Each row has a name. Each question is about the rows just above it.

[183 174 163 162 117  94 141 124  96 138  99 154 153 142 106 105 152 145
 123 103  73]  E
[160 165 157 161 131  90 171  96  99 125 112 170 150 146 100 112 159 147
 114  96  72]  Y
[178 174 163 163 120  93 149 118  96 136 101 159 152 144 103 106 154 147
 119 100  72]  R
[160 165 157 161 131  90 171  96  99 125 112 170 146 150  93 112 159 151
 104  91  73]  T
Whose row is [160 165 157 161 131  90 171  96  99 125 112 170 146 150  93 112 159 151
 104  91  73]? -> T
The row with [160 165 157 161 131  90 171  96  99 125 112 170 150 146 100 112 159 147
 114  96  72] is -> Y

[ 55 136 142 114 111 116 165 189 140 127]  D
[ 95 155 144 160 138 180 143  83 138 160]  V
[ 59 136 144 116 111 113 163 190 140 127]  S
[ 56 134 141 115 111 116 165 188 144 127]  F
[ 59 136 149 117 110 116 163 188 142 127]  P
The next entry after [114 111]: -> [116]
The next entry after [142 114 111 116]: -> [165]
What is the next entry after [111 116 165 188 144]? -> [127]
Where do [ 59 136 144 116 111 113 163 190 140 127] appear? -> S
Give the next entry after [155 144 160 138]. -> [180]

[ 96 156  98  80 179]  C
[ 77  81 136 181  85]  W
[ 78  96 102 166  86]  N
[165 178  80  98 160]  X
[178 165  89  77 144]  M
The next entry after [98 80]: -> [179]
The next entry after [165 178]: -> [80]
The next entry after [ 96 102]: -> [166]
What is the next entry after [156  98  80]? -> [179]
What is the next entry after [ 96 102 166]? -> [86]
Give the next entry after [ 96 156]. -> [98]

[118 190 110 113] = Z
[169 110 190 181] = U
[169 110 190 113] = G
The next entry after [118 190]: -> [110]
Whose row is [169 110 190 181]? -> U
Whose row is [169 110 190 113]? -> G

[119 113 115  63 131 126  72 141 155  77 162] -> Q
[113 108  73 133 118  86 138 165 160  77 162] -> L
[133 108 118 113  73  86  95 126 164 110  70] -> K
[133 108 118 113  73 138  86 165 160 104 101] -> H
The next entry after [133 108 118 113  73 138  86]: -> [165]
[133 108 118 113  73  86  95 126 164 110  70] is in which row? -> K
The next entry after [113 115  63 131 126  72]: -> [141]
Give the next entry after [138  86 165 160 104]. -> [101]

[ 69 193  79  83] = Zavi
[ 69 193  75 189] = gop
[191  68 172 154] = Fas
[ 67 140 114  66] = safig
[ 70 192  65  68] = Feni
[191  68 172 113] = Vuda
[ 70 192  78 139] = Ter
[ 69 193  75 189] is in which row? -> gop
Whose row is [191  68 172 113]? -> Vuda
Whose row is [ 70 192  78 139]? -> Ter
[ 70 192  65  68] is in which row? -> Feni
The next entry after [192  78]: -> [139]

[124  98 161 155 118  93] = nilad
[156 157 112  77 145 115] = giva
[126 116 170 164 108 115] = Vimo
[167 163 118  67 153 101] = beg
The next entry after [116 170]: -> [164]
The next entry after [163 118]: -> [67]

[138 136 151 158] : rariz
[105 165 113 129] : rig
[120 113 115 117] : sem
[ 99 155 100 114] : tezi
[ 91 115 113  99] : zelig
[146 152 165 173] : ledem
[126 131 134 143] : zil
[154 150 174 180] : tibol
[106 107  96  98] : Pobos
[133  93 122 109] : zanu
The next entry after [136 151]: -> [158]
Give the next entry after [165 113]. -> [129]
Give the next entry after [154 150]. -> [174]
What is the next entry after [113 115]? -> [117]

